In the rows, zero is written as 128.
One turn moves every row onto another: examples first, then more rows asked:
mobep: [146 141 128 124 142 139 116 108 148 124 101  96 124  94 115 147  98 141
 128 119 120 111 160 137  97 108 127 107]
Zifom: [134 142 122 128 148  90  97 113 152 133 109  96 140 101 106 133 112 155
 157 143 130 102 132 135 133 122  93 123]
suru: [104 143 132 149 141 127 129 153 153 115 118  99 145 138 105 143  92 178
 133 157 131 121 132 138 126 136 124 111]
lepip: [ 94 145 116 157 101 124 132 143 125 128 131 143 152 145 156 109 124 133
 117 132 138 138 135 118 118 135 139 143]
Timav: [151 155 153 128 140  95 137  98 114 142 135  94 101 114  95 136 117 130
 140 119 123 110 113 137 150 126  90 115]
luza: [129 111 131 105 125 130 141  93 159 135 115 141  90 114 130 167 150 112
 132 157 140 135 124 141 159 122 121 120]
rosit: [134 126 168 113 130 124 109 134 143 116 106 158 129 144 149 138 117 142
 129 147 134 145 172 139 138 137 137 102]
lizo: [113 109 103 119 156 106 112 116 107 137 120 125 120 145 142 164 136 142
 113 133 145 135 114  97 121 134  90 149]
gad: [142 118 122 131 125 127 131 130 127  86 147 109 108 145 143 117 161 115
 123 128 140 150 112 137 131  93 145 118]
Zofe: [135 163 152 130 116 102 154 131 122 167 151 112 136  94 121 145 106 109
 128 125 133 123  96 136 134 120 144 107]
gud: [150 123 133 124 117 109 110  90 127 141 133 116  95 114 138 144 142 105
 148 105  98 129 136 165 151 121 122 126]
Pivas: [125 142 163 128 121 129 120 143 141 105 130 160 142 142 140 133 115 152
 129 146 135 138 174 145 123 127 135 103]
susag: [122 150 154 136 132 155 133 107 141 109  83 141 132 118 157 155  94 128
 110 137 125 126 115 129 141 145 151 111]
sutu: [136 115 162 114 133 110 104 119 133 126  81 149 129 127 152 163 124 123
 126 162 142 136 144 128 161 140 123 111]
rukun: [138 164 164 154 135 139 152 141 126 108 137 128 140 114 137 106 148 136
 135 110 118 122 104 133 141 148 132 131]
nepo: [112 126 133 104 116 139 160 117 175 142 114 144  86 116 132 168 136 114
 132 143 129 128 115 128 135 129 123 116]
Dazaz: [115 151 143 155 120 100 128 136 121 154 117 131 163 117 122 130 158 140
 122 134 135 131 102 139 140 161 110 149]
lurob: [130  93 120 126 136 122 126 148 137 108 104 104 118 167 133 149 104 158
 124 116 141 134 144 100 113 134 131 125]
napez: [130 163 144 117 136 103 142 117 117 181 148 118 144  98 128 151 123 118
 114 130 143 124  90 130 141 129 121 129]
meko: [149 153 144 129 133 107 144 106 116 128 142 103  82 123 110 147  95 120
 148 119 113 119 123 133 142 109 102  93]
Mume: [127 125 139 147 128  89 103 122 115  97 150 111 136 142 149 123 143 156
 153 100 137 114 148 135 135 100 144 112]
Babob: [141 104 133 137 126  82  92 101 109 101 148 128 133 125 136 134 160 132
 150 127 137 130 131 154 146 108 133 121]
dekun: [138 124 136 132 104 124 133 106 125 136 136 126  79 128 147 161 140 111
 139  99  96 137 130 159 139 125 133 114]
tonu: [101 113 130 108 151 117 144 102 131 139 119 128 127 127 125 181 132 101
 121 115 138 119  81 116 145 122 126 144]
Vil: [118 126 123 152 124 100 113 142 123 103 147 100 139 141 158 126 128 158
 154  97 135 104 145 116 129 104 145 121]
Kule: [103 139 115 117 154 132 122 135 118 133 143  80 104 127 137 153 135 148
  95 132 132 120 118 106  97 107 126 127]
Gatus: [ 99 121 122 118 142 117 159 113 139 134 144 127 124 121 111 171 119 110
 130 106 129 116  74 117 117 119 134 136]
dov: [ 88 149 122 166 116 119 135 144 127 143 120 136 166 136 137 115 137 133
 118 133 137 142 119 127 129 145 134 146]
Zef: [115  89 105 126 147 121 127 129 128 122 107 117 113 163 136 147 119 152
 117 122 147 144 137  90 113 140 122 138]
Dakur: [113 153 124 145 155 110 119 136 155 128 119  91 151 123 108 136  95 179
 148 147 136 112 130 136 133 122 114 109]

tonu -> gud
nepo -> meko
And these:
lepip -> Pivas
Babob -> Dazaz
Dakur -> Zef
rukun -> susag

One turn moves every row onto another: examples first, then more rows asked:
vovu: [104 134 137 100 108 105 149 169 108 117 123 138 174 141  84 129 128 180
 154 124 135 187  80 145 121 115 153 171 112 130 135 121 131 165 128 122
 116 140  92 126 139 113 109 163 156 149]
lamu: [117 149 130 131 142 126 108 111 117 138 101 151 187 111 120 102 166 134
 120 118 114 153 133 140 142  93 132 133 119 128 142 173 104 178 126 113
 120 126 124 159 108 161 150 150 143 185]
pofo: [103 178 158  86  92 100 130 124 102  95  94 106 157 125 125 122 156 203
 171 165 109 128  79 127 130  96 119 141 114  91 133 135 121 196 157 101
 139 144  89 169 140 124 139 130 126 203]
bideb: [135 147 125 138 141 118 132  98 116 135  99 170 176 113 115  95 153 159
 121 134 111 138 119 121 139 110 142 158 130 142 157 152 123 178 122 122
 124 122 140 126 134 169 170 134 147 184]
pero: [138 157 131 120 121 119 115 100 117 142  90 157 182 125 110 107 162 150
 121 125 115 147 126 119 138 100 144 143 131 139 158 153 113 178 118 117
 129 137 124 122 116 173 168 128 132 179]
dasi: [104 174 119 118 132  80 149  91 121  86 131 111 164 137 120 105 151 178
 159 179 127 129  91 129 144 100 116 127 117  81 140 151 131 215 170 128
 166 120 119 175 142 131 141 129 137 196]
Mezi: [103 111 133 107 126 106 145 151 107 149 117 149 168 128 108  98 139 206
 162 116 143 168 118 172 106 122 133 198  91  89 142 141 123 154 157 136
 145 120 102 153 120 128  98 159 177 167]
Kita: [113 147  97 105 158  92 123  92 131 126 128 147 154 157  99  83 145 191
 161 135 137 153 111 149 114 120 132 172  98  84 161 136 130 145 147 146
 192 112 106 159  99 159 126 110 142 170]
kidan: [ 97 142  90 102 142 106 141 142 111 135 131 144 150 147  79  90 153 216
 168 121 149 169  90 161 112 133 138 169  80 104 146 115 124 169 119 149
 171 117 108 153 125 120 113 144 171 154]
Beb: [108 157 137 122 110  81 163 101 117 106 114 101 167 129 125 126 152 181
 145 170 112 104 104 122 141 101 107 147 125  70 132 150 118 214 178 124
 164 132  94 162 144 135 120 152 147 197]
Vak: [106 155 120 126 130 114 114 118 113 153  99 135 187 115 102  96 181 149
 109 128 116 137 122 146 135 105 117 109 118 144 137 160  95 205 107 123
 141 126 126 148 123 146 151 150 156 170]
Netag: [117 154 145 121 112  85 157  94 120  98 115 110 170 130 137 124 143 175
 153 169 115 116 108 122 143  97 117 157 127  66 136 155 127 201 188 120
 152 130  99 163 138 144 125 143 140 206]
Bagam: [115 179 119 114 120  80 152  85 123  88 126 112 156 145 112 114 148 184
 156 179 122 122  87 112 146 103 123 137 122  82 146 139 133 211 164 128
 172 128 112 155 145 142 146 125 131 193]
Mizu: [ 97 149  85 104 156  87 130 103 131 138 129 129 154 158  88  86 160 196
 150 134 132 138 104 155 112 130 117 155  95  88 150 130 117 168 131 150
 206 110 101 161 105 145 114 125 156 162]
peleb: [100 132 138 100 112 105 147 171 107 116 126 138 177 137  87 126 127 179
 154 124 138 188  80 150 121 115 152 164 110 126 130 128 131 166 131 120
 113 137  96 134 135 113 108 165 162 150]
refig: [115 121 130 102 117  82 144 106 123 162 104 132 168 146 108 103 148 202
 143 133 127 123 127 149 104 130 112 190 116  81 152 136 117 155 159 142
 194 124  86 125 107 158 108 128 159 170]
Mabam: [101 184 147  89 107 105 126 119 106  87 101 108 151 128 125 119 158 197
 175 161 110 137  75 126 135  95 124 135 108  90 132 136 121 190 154 102
 138 141  87 182 133 126 137 135 122 205]
bina: [100 139 124 101 119 108 144 166 109 111 130 136 168 144  78 127 133 178
 156 122 135 188  73 144 125 117 158 161 106 129 131 119 131 167 121 125
 121 137  94 138 134 111 110 165 158 147]
Besav: [113 119 125 100 111 106 156 145 109 156 107 143 158 137  96 111 142 218
 156 114 134 150 111 151 109 131 136 207  97  92 146 118 120 158 142 138
 160 130  87 125 124 136  98 156 173 165]
roden: [123 158 114 124 119 118 124 109 117 155  88 135 173 125  97 120 176 150
 107 117 101 122 120 116 144 108 132 132 126 138 145 142  96 194 101 121
 144 140 103 125 121 166 147 155 146 175]
gogiv: [101 114 133 107 133  84 134 114 121 156 112 135 178 134 118  91 148 193
 144 137 133 140 133 171 101 122 104 179 109  76 144 155 114 156 170 139
 184 112 101 153 104 149 105 131 166 171]
benak: [ 97 176 156  88  96  99 130 126 102  96  98 105 159 123 124 118 159 201
 172 168 112 132  79 131 128  97 113 135 111  91 129 140 118 195 158 100
 140 141  91 177 140 121 134 134 129 201]
tisa: [104 142 127 100 118 107 144 163 109 106 129 139 169 143  82 127 128 177
 156 122 136 192  76 143 125 116 161 167 106 126 133 123 134 162 124 121
 114 136  96 137 132 116 114 162 154 150]
Bote: [130 150 111 141 138 120 144 101 115 147  94 150 167 116 104 111 167 157
 105 119  95 112 114 115 147 115 137 157 127 138 146 137 111 188 106 123
 139 127 114 123 135 166 148 159 159 182]
Napum: [116 140 121 148 160 125 131 109 114 134 104 159 179 102 121  92 162 142
 115 124 107 135 123 141 143 105 130 148 117 131 142 166 110 184 125 121
 118 113 133 160 129 156 144 159 162 188]
vakig: [116 144 100 100 143 110 137 131 115 125 128 161 149 152  90  90 137 214
 177 120 147 181  96 149 114 126 154 190  86 101 161 118 139 150 131 143
 160 120 111 145 118 137 127 130 155 161]
zozor: [109 146 112 139 142 112 136 113 112 151 104 148 180 108 104  89 175 160
 106 132 109 121 113 139 137 116 121 129 121 149 142 148 106 208 108 129
 142 115 139 141 144 147 153 154 171 173]
guv: [101 186 144  87 103 101 130 121 104  92 100 104 149 129 119 122 161 199
 174 161 107 128  74 124 134  98 121 136 108  91 130 131 118 196 149 102
 145 143  84 180 138 123 133 138 126 201]

dasi -> Beb
Besav -> vakig
roden -> pero
And these:
Mizu -> refig
pofo -> Mabam
zozor -> Bote
tisa -> peleb

One turn moves every row onto another: examples first, then more rows asked:
paz: [114 143 122  86 150 130 120 153 127 126 164 130 145 122 145 125  95 122
 103 126 118 168 154 146 115 133]
nela: [157 108 170 130 120 134 112 136 130 108 132 129 124 147 147 147 111  99
 106 120 131 132 114  95 141 113]
Savu: [141 121 147  97 149 129 115 154 146 118 131 144 109 103 170 119 104 153
 108 156 125 140 101 143 123 120]
tiv: [169 140 126 116 124 126  98 145 123 122 110 109 113 135 151 141 173 128
 114 113 130 149  95 130 147 139]
sifa: [126 126 166 104 126 140 135 144 132 101 110 121 127 130 149 166  90 119
 120 166 144 140 134 127 146 153]
tesu: [154 143 133 130 123 135 102 144 135 121 111 122  99 128 152 131 168 137
 105 112 132 153  92 131 128 109]
dif: [133 188 129 138 156 110  82 139 127 125 137 156 127 125 153 118 139 111
  83 154 151 166 136 144 175 141]
Datef: [159 171 133 139 153 135 124 149  97 120 146 120 107  98 135 124 149 121
 106 143 153 159 148  88 152 153]
vob: [156 130 148  79 158 121 106 157 123 130 136 144 105 119 170 132 110 151
 111 145 122 147  98 133 142 129]
Niker: [126 148 124 105 140 120 116 132  95 139 115 125 152 102 183 147 121  91
  98 177 135 161 108  89 138 130]
rom: [153 113 120 137 144 117 121 157 139 121 105 146 124 126 127 145 107  94
 119 180  97 154 119 142 114 119]
bogi: [116 140 117 133 132 109 136 122 138 133 123 141 170 120 154 163 143  95
  88 148 134 186  99 100 147 132]
zosu: [130 165 124 123 138 115 103 136 147 112 120 158 125  99 144 128 117  90
 140 153 143 138 130 143 178 149]
ras: [129 143 143 119 125 144 120 156 108 133 127 122 137 158 119 167 118 119
  82 167 141 168 138 140 107 161]
dulip: [110 143 107 103 130 146 126 156 130 127 146 124 133 111 142 120 108 124
 107 138 125 155 160 153 100 124]
Gopa: [177 133 126 152 155 136 124 150 131 127 129 137 137  92 137 105 124 122
 104 159 131 162 148 102 158 179]
Nisuv: [159 131 144 152 147 149  94 130 127 119 133 134 154 180 148 145 130 116
  69 149 143 159 119 129 139 127]
kedat: [137 126 102 127 140 127 102 126 157 112 126  98 162 140 138 130 148 130
  99 119 128 158 152 141 130 166]
laka: [110 144 111 108 149 116 120 110 123 149 135 138 157 121 157 165 122 110
  92 165 138 171 115  76 124 139]
nofo: [114 144 141 139 120 113  97 134 127 103 130 133 120 144 164 128 137 154
  85 145 170 164 141  83 117 139]
finat: [140 120 133 122 125 103 124 138 124 137 105 125 158 100 166 146 136  89
  82 163 119 170  91  90 144 140]
Goz: [162 149 121 148 157 132 148 158 128 121 161 156 133  93 108 127 134  95
 119 142 129 167 126 121 143 146]
sirus: [142 156 129 137 127 150  97 143 117 120  87 146 137 136 157 108  97 114
 115 156 125 185 145 108 112 136]
palav: [137 153 126 118 121  99  91 153 129 159 126 151 102 110 114 127 127 118
  97 160 125 157 145 111 134 184]
sufar: [159 148 134 141 190 119 129 135 138 116 165 143 115 101 125 140 138 140
 106 165 148 149 121 101 148 158]
Nupu: [122 125 127 141 138  92 130 149 139  91 146 136 113 135 147 165 151 118
 100 167 157 138 112 135 136 106]
korus: [144 135 138 132 143  82  78 134 147 133 157 149 111 111 120 121 133  97
  93 136 125 130 127  98 134 143]
Retig: [134 132  97 141 141 143  98 121 162 123 109 104 137 138 144 128 150 149
  93 136 131 156 148 142 119 147]

paz -> vob
zosu -> korus
Niker -> finat
And these:
Nisuv -> ras
dulip -> Savu
Goz -> sufar
sirus -> rom

One turn moves every row onto another: examples first, then more rows asked:
ziv: [108  75 115 124 127  98 144 128 100 129 125 114  96  89 147 181 112]
rifu: [121  78 137 109 119 118 132 129 113 103 139 135 112  81 118 203 131]
fefup: [127 139 133 122 127 135 152 136 104 130  77 126 137 109  94 138 149]
gen: [136  54 159 141 118 134 130 126 117 107 129 140 132  90 112 185 139]
munum: [124  54 131 118 118 121 137 128 108 114 127 134 108  82 125 193 125]
zape: [125 142 118 113 120 135 158 133 104 127  81 115 125 102 102 140 140]
roku: [116 148 115 128 120 130 156 131 103 128  84 104 116 111 104 138 134]
kada: [129  62 167 175 126 125 135 112 114 104 141 129 134 105 115 157 128]
vuvab: [115 145 115 129 128 122 154 130  98 135  80 111 116 113 102 140 136]
damos: [111  82 137 165 139  92 153 113 100 122 144 108 115 105 144 141 109]
Ges: [106  86 123 126 124  95 145 121 102 111 147 120  96  90 133 187 108]
Lop: [127  71 132 112 122 129 128 137 114 120 116 132 115  80 128 202 143]
ren: [108  88 145 162 130  89 147 112 102 106 158 116 114 106 130 158 104]
Teru: [114 148 129 144 117 127 157 129 103 131  85 104 129 121 106 135 132]
Zema: [130 140 133 120 116 137 162 137 106 126  80 122 144 107  98 137 143]
sezim: [132  78 168 179 140 119 137 115 114 109 143 122 143 105 124 136 136]
fupu: [116  65 142 173 131 104 144 108 106 110 149 114 108 103 130 148 108]
vedal: [141  72 165 147 128 142 122 127 124 105 127 136 144  91 113 175 157]
Lobur: [125  83 170 168 128 111 141 113 113  96 158 130 141 106 113 158 125]
som: [123 143 119 116 127 130 152 133 101 131  77 120 121 105  97 143 146]
muvil: [122 142 139 138 129 126 157 130 101 133  81 120 141 119  95 132 144]
kudi: [114 144 126 143 128 119 156 130  98 136  82 112 128 123 103 131 136]
Zar: [133  78 168 135 122 128 133 125 119  95 146 141 142  91 106 186 142]
Povan: [112  61 122 137 126 102 146 117 100 116 137 119  91  89 136 171 105]
Sozom: [123 144 140 138 115 131 161 135 104 129  82 116 145 120 100 133 138]

kada -> fupu
Lobur -> ren
And these:
Lop -> vedal
muvil -> kudi
zape -> Zema

